In the data rows, 50 means zero.
Here are some points:
array([41., 64., 51., 49., 40., 37., 42., 62., 48., 45., 55., 38., 39., 45., 49., 34., 46., 42., 52., 62., 47., 47.,
       48., 51.])
array([36., 63., 51., 45., 47., 45., 37., 53., 48., 51., 53., 43., 42., 39., 49., 37., 48., 45., 54., 57., 48., 45.,
       45., 49.])
array([51., 79., 58., 38., 58., 37., 11., 46., 45., 63., 58., 49., 75., 53., 46., 29., 78., 45., 51., 90., 25., 78.,
       57., 51.])
array([45., 51., 44., 56., 37., 57., 67., 60., 45., 34., 47., 38., 40., 49., 49., 42., 21., 46., 44., 34., 58., 25.,
       39., 57.])
array([49., 40., 51., 43., 64., 51., 39., 35., 54., 63., 48., 62., 53., 44., 49., 64., 70., 59., 57., 51., 49., 63.,
       53., 41.])
array([43., 56., 62., 38., 65., 30., 11., 33., 52., 81., 57., 68., 58., 37., 47., 60., 96., 52., 63., 75., 35., 85.,
       63., 36.])
array([44., 44., 51., 48., 56., 51., 47., 40., 52., 60., 49., 59., 47., 41., 50., 62., 57., 55., 56., 45., 54., 52.,
       51., 45.])
array([40., 54., 53., 50., 46., 40., 44., 56., 54., 54., 56., 49., 35., 42., 51., 50., 54., 49., 58., 56., 53., 51.,
       51., 48.])
array([44., 41., 53., 48., 57., 47., 45., 41., 55., 64., 50., 61., 43., 41., 52., 66., 64., 56., 59., 45., 54., 56.,
       54., 43.])
array([43., 54., 55., 47., 58., 49., 37., 41., 51., 65., 52., 60., 55., 40., 48., 58., 63., 53., 58., 54., 49., 57.,
       53., 46.])
array([56., 25., 35., 71., 26., 71., 99., 73., 50., 12., 41., 34., 23., 61., 55., 53.,  0., 48., 35.,  2., 80.,  0.,
       35., 62.])
array([48., 64., 50., 49., 41., 37., 42., 63., 47., 43., 55., 37., 47., 55., 49., 28., 47., 42., 47., 66., 43., 51.,
       49., 54.])
array([70., 64., 42., 54., 51., 82., 72., 56., 41., 24., 43., 36., 84., 75., 50., 30., 15., 49., 32., 43., 48., 32.,
       40., 71.])
array([43., 54., 56., 49., 55., 42., 38., 48., 54., 63., 55., 57., 46., 42., 52., 55., 67., 53., 60., 60., 49., 62.,
       55., 46.])
array([63., 52., 57., 47., 68., 58., 37., 29., 47., 68., 48., 68., 86., 56., 47., 61., 73., 54., 49., 58., 36., 72.,
       59., 49.])
array([42., 59., 55., 45., 54., 39., 30., 47., 51., 63., 54., 54., 49., 41., 49., 49., 68., 49., 58., 65., 44., 62.,
       54., 45.])
array([46., 32., 42., 56., 43., 65., 77., 49., 50., 39., 42., 51., 35., 44., 50., 63., 22., 52., 47., 16., 67., 21.,
       41., 52.])
array([59., 23., 35., 72., 23., 63., 99., 81., 55.,  9., 44., 30., 15., 67., 58., 53.,  0., 48., 36.,  7., 82.,  4.,
       40., 62.])
array([36., 87., 71., 28., 79., 25.,  0., 26., 54., 99., 66., 75., 79., 30., 47., 49., 99., 55., 77., 99., 20., 99.,
       69., 37.])
array([36., 81., 66., 35., 64., 24.,  0., 38., 50., 86., 63., 62., 64., 33., 47., 41., 99., 49., 69., 99., 26., 90.,
       62., 40.])
array([44., 62., 57., 47., 51., 39., 33., 49., 49., 61., 56., 52., 52., 45., 49., 47., 64., 46., 55., 65., 43., 62.,
       55., 49.])
array([43., 25., 35., 64., 31., 70., 98., 63., 50., 20., 40., 37., 15., 46., 52., 58.,  0., 51., 42.,  0., 81.,  0.,
       31., 55.])
array([40., 92., 76., 27., 86., 27.,  0., 21., 53., 99., 67., 79., 91., 32., 47., 51., 99., 57., 78., 99., 15., 99.,
       73., 37.])
array([44., 71., 69., 38., 71., 29.,  0., 37., 56., 90., 64., 71., 65., 38., 50., 55., 99., 55., 71., 94., 32., 97.,
       69., 39.])
array([50., 46., 55., 52., 50., 41., 47., 53., 56., 58., 55., 55., 42., 50., 53., 58., 63., 52., 56., 55., 52., 59.,
       56., 46.])
array([46., 45., 47., 57., 35., 45., 65., 64., 51., 39., 51., 41., 29., 51., 52., 47., 34., 46., 47., 40., 60., 36.,
       47., 52.])
array([47., 56., 52., 48., 53., 51., 42., 45., 48., 56., 50., 53., 57., 45., 49., 49., 53., 50., 52., 52., 47., 53.,
       50., 50.])
array([45., 45., 43., 56., 34., 53., 72., 65., 50., 31., 48., 37., 27., 49., 51., 45., 21., 46., 46., 32., 64., 24.,
       41., 55.])
Here are 19 more points, each followed by its number:
array([45., 53., 55., 45., 58., 45., 33., 39., 51., 66., 53., 60., 54., 42., 47., 57., 69., 51., 57., 58., 44., 63.,
       55., 44.]) 0
array([63., 21., 43., 65., 39., 63., 94., 56., 51., 32., 41., 49., 39., 62., 54., 66., 22., 51., 37., 14., 68., 27.,
       46., 55.]) 1
array([50., 54., 40., 58., 33., 58., 76., 70., 47., 21., 48., 28., 37., 57., 51., 30.,  9., 43., 39., 37., 60., 19.,
       38., 62.]) 2
array([51., 39., 42., 53., 41., 57., 68., 54., 46., 34., 42., 43., 42., 53., 49., 47., 28., 47., 41., 33., 57., 32.,
       42., 51.]) 3
array([50., 38., 45., 52., 45., 50., 62., 55., 52., 41., 48., 46., 35., 50., 52., 53., 40., 52., 49., 40., 58., 41.,
       47., 48.]) 4
array([54., 38., 48., 58., 43., 49., 70., 60., 55., 43., 51., 48., 35., 56., 54., 56., 41., 51., 49., 41., 60., 42.,
       51., 51.]) 5
array([45., 47., 46., 55., 36., 41., 60., 64., 51., 38., 52., 39., 29., 50., 51., 44., 36., 44., 48., 45., 56., 38.,
       47., 51.]) 6
array([52., 26., 41., 60., 40., 61., 86., 59., 54., 31., 42., 45., 28., 54., 54., 61., 22., 55., 45., 17., 71., 23.,
       42., 53.]) 7
array([47., 38., 45., 50., 47., 52., 59., 48., 51., 45., 45., 49., 40., 46., 50., 56., 42., 52., 50., 36., 57., 40.,
       46., 47.]) 8
array([50., 58., 62., 40., 72., 43., 14., 27., 54., 83., 55., 73., 73., 42., 49., 63., 97., 58., 64., 76., 34., 89.,
       63., 40.]) 9
array([62., 27., 46., 59., 51., 62., 76., 45., 50., 46., 43., 59., 52., 59., 53., 69., 42., 54., 44., 27., 60., 43.,
       51., 51.]) 10
array([59., 49., 47., 53., 50., 65., 64., 47., 44., 42., 45., 49., 66., 58., 49., 50., 33., 49., 40., 38., 51., 40.,
       46., 57.]) 11
array([50., 48., 52., 47., 60., 58., 45., 37., 49., 60., 48., 61., 61., 46., 48., 60., 58., 55., 53., 46., 49., 56.,
       51., 48.]) 12
array([43., 43., 43., 58., 29., 43., 73., 72., 52., 30., 51., 33., 16., 48., 53., 42., 22., 44., 46., 36., 64., 24.,
       42., 52.]) 13
array([53., 52., 58., 46., 64., 44., 32., 39., 55., 71., 54., 65., 61., 48., 51., 63., 81., 56., 59., 65., 43., 74.,
       61., 45.]) 14
array([50., 48., 51., 53., 42., 40., 51., 55., 50., 49., 52., 47., 41., 50., 50., 49., 50., 45., 48., 51., 50., 51.,
       51., 50.]) 15
array([41., 62., 62., 33., 81., 47.,  4., 19., 52., 89., 53., 76., 74., 32., 47., 64., 99., 62., 69., 75., 35., 87.,
       60., 37.]) 16
array([50., 45., 53., 48., 55., 45., 44., 43., 52., 61., 50., 58., 50., 46., 50., 59., 64., 53., 55., 53., 49., 60.,
       55., 44.]) 17
array([51., 62., 58., 46., 60., 49., 31., 40., 48., 66., 54., 59., 69., 47., 49., 51., 70., 51., 55., 66., 40., 68.,
       56., 49.]) 18
Which three of these numbered points are nearest to each point below by angle, seen from the average point of the first points? Their numbers follow each, nearest first.
array([74., 84., 54., 41., 70., 68., 27., 41., 41., 53., 50., 49., 99., 74., 46., 25., 63., 50., 39., 84., 21., 75.,
       54., 64.]) > 18 9 16
array([54., 37., 51., 49., 60., 53., 49., 34., 50., 63., 46., 65., 59., 48., 50., 68., 64., 55., 51., 44., 49., 60.,
       55., 44.]) > 12 17 14
array([54., 28., 49., 56., 50., 51., 65., 48., 54., 52., 47., 59., 41., 50., 53., 70., 51., 55., 51., 33., 60., 48.,
       53., 47.]) > 10 1 8
array([53., 46., 57., 47., 59., 41., 35., 38., 52., 70., 53., 64., 58., 48., 50., 64., 78., 52., 55., 60., 43., 72.,
       61., 43.]) > 14 9 0
array([77., 99., 60., 36., 82., 66.,  9., 39., 44., 62., 57., 53., 99., 77., 47., 19., 83., 53., 45., 99., 11., 94.,
       60., 65.]) > 18 9 16
array([44., 42., 53., 47., 54., 45., 42., 40., 53., 61., 50., 59., 43., 39., 51., 62., 64., 54., 58., 49., 51., 56.,
       54., 42.]) > 17 0 14
array([51., 43., 55., 46., 61., 47., 41., 40., 55., 64., 50., 63., 52., 46., 52., 63., 72., 56., 58., 56., 49., 66.,
       57., 42.]) > 17 14 0
array([49., 55., 56., 49., 53., 43., 38., 48., 52., 61., 55., 56., 51., 48., 51., 52., 66., 52., 56., 63., 47., 63.,
       56., 48.]) > 14 9 16
array([53., 27., 43., 60., 35., 52., 83., 63., 54., 31., 46., 42., 25., 56., 53., 57., 25., 49., 43., 23., 66., 28.,
       45., 52.]) > 4 7 5
array([67., 99., 62., 25., 85., 48.,  0., 37., 46., 70., 61., 52., 99., 67., 45., 13., 99., 53., 54., 99.,  3., 99.,
       62., 55.]) > 18 9 16
Now 19 new points, numbered from 0 again:
array([40., 46., 47., 51., 42., 50., 56., 51., 48., 45., 47., 46., 35., 40., 48., 51., 36., 47., 50., 37., 57., 34.,
       43., 49.]) 0
array([39., 60., 50., 50., 40., 41., 46., 62., 48., 43., 54., 38., 36., 45., 49., 36., 41., 43., 50., 56., 50., 41.,
       47., 51.]) 1
array([40., 66., 52., 48., 47., 50., 40., 51., 44., 51., 52., 46., 50., 42., 48., 39., 44., 44., 52., 54., 48., 44.,
       45., 52.]) 2
array([45., 65., 64., 41., 62., 26.,  9., 39., 52., 81., 60., 63., 62., 42., 48., 53., 97., 50., 63., 86., 32., 89.,
       65., 41.]) 3
array([50., 18., 30., 72.,  9., 59., 99., 88., 49.,  0., 41., 19.,  0., 60., 56., 45.,  0., 41., 31.,  0., 86.,  0.,
       29., 62.]) 4
array([45., 47., 58., 43., 58., 31., 24., 37., 53., 72., 54., 63., 50., 40., 47., 60., 84., 51., 59., 64., 39., 76.,
       60., 37.]) 5
array([49., 21., 39., 61., 35., 57., 87., 59., 51., 29., 42., 42., 20., 49., 52., 62., 17., 50., 43., 11., 71., 19.,
       41., 49.]) 6
array([75., 99., 61., 35., 83., 65.,  6., 36., 44., 67., 57., 56., 99., 73., 47., 23., 83., 53., 47., 99., 12., 93.,
       60., 63.]) 7
array([48., 59., 51., 47., 53., 52., 42., 48., 48., 51., 50., 48., 56., 48., 50., 43., 51., 49., 52., 58., 47., 53.,
       49., 51.]) 8
array([47., 24., 38., 60., 40., 76., 94., 52., 49., 26., 38., 45., 30., 48., 51., 63.,  4., 54., 42.,  0., 78.,  5.,
       34., 54.]) 9
array([53., 43., 49., 54., 49., 54., 61., 54., 53., 46., 49., 50., 46., 54., 53., 55., 45., 52., 49., 44., 56., 46.,
       51., 51.]) 10
array([51., 51., 57., 42., 67., 42., 25., 34., 53., 73., 53., 67., 64., 46., 50., 62., 86., 56., 60., 68., 39., 79.,
       61., 42.]) 11
array([53., 47., 49., 51., 42., 39., 51., 58., 48., 44., 51., 43., 43., 55., 49., 43., 50., 44., 45., 55., 47., 52.,
       51., 50.]) 12
array([30., 62., 68., 27., 84., 30.,  0., 11., 55., 99., 59., 85., 67., 21., 45., 71., 99., 61., 78., 87., 28., 99.,
       66., 26.]) 13
array([76., 99., 48., 51., 44., 70., 49., 78., 35., 17., 56., 17., 99., 90., 49.,  0., 19., 35., 25., 89., 25., 47.,
       43., 84.]) 14
array([51., 34., 45., 54., 39., 44., 65., 58., 52., 40., 48., 44., 32., 53., 51., 52., 40., 48., 46., 39., 56., 41.,
       49., 49.]) 15
array([47., 43., 57., 45., 58., 33., 29., 37., 53., 73., 54., 66., 50., 41., 50., 65., 83., 51., 58., 60., 42., 74.,
       61., 39.]) 16
array([77., 97., 37., 57., 32., 84., 80., 91., 35.,  0., 47.,  0., 88., 95., 49.,  0.,  0., 35., 15., 62., 40., 14.,
       29., 90.]) 17
array([40., 52., 62., 39., 70., 36., 12., 28., 56., 87., 56., 75., 58., 32., 48., 70., 99., 57., 69., 70., 39., 84.,
       63., 34.]) 18
Which three of these numbered points are nearest to each point below by angle, seen from the average point of the first points? Their numbers follow each, nearest first.
array([84., 86., 32., 63., 32., 98., 99., 88., 33.,  0., 41.,  3., 93., 99., 51.,  0.,  0., 36.,  9., 43., 47.,  2.,
       27., 92.]) > 17 14 8
array([79., 75., 36., 58., 43., 93., 89., 74., 40.,  2., 42., 19., 86., 89., 51.,  9.,  0., 46., 22., 43., 49., 15.,
       32., 83.]) > 17 14 8
array([43., 63., 52., 46., 48., 45., 38., 53., 48., 50., 53., 45., 48., 45., 48., 39., 52., 46., 52., 62., 46., 52.,
       49., 50.]) > 2 1 14
array([47., 56., 61., 38., 71., 41., 10., 24., 50., 84., 53., 73., 74., 39., 47., 64., 96., 54., 61., 73., 32., 86.,
       62., 39.]) > 11 18 13
array([41., 59., 52., 52., 38., 35., 46., 65., 51., 47., 57., 40., 31., 46., 50., 38., 47., 44., 53., 60., 51., 47.,
       50., 51.]) > 1 12 4
array([45., 30., 44., 59., 37., 52., 77., 60., 53., 37., 46., 45., 21., 47., 53., 59., 27., 49., 49., 24., 68., 27.,
       44., 49.]) > 6 4 15
array([55., 29., 47., 57., 49., 59., 71., 44., 51., 49., 45., 58., 48., 53., 52., 69., 42., 52., 46., 26., 60., 42.,
       51., 49.]) > 10 9 6
array([49., 35., 48., 56., 46., 52., 66., 52., 52., 48., 48., 53., 37., 48., 52., 62., 44., 52., 50., 35., 60., 42.,
       50., 49.]) > 6 10 9
array([53., 50., 50., 51., 48., 47., 54., 54., 51., 46., 51., 47., 49., 55., 51., 47., 49., 49., 48., 53., 49., 51.,
       51., 51.]) > 12 10 15
array([42., 76., 66., 40., 57., 17.,  1., 48., 52., 81., 65., 57., 59., 42., 48., 42., 99., 46., 64., 99., 27., 94.,
       67., 42.]) > 3 5 13
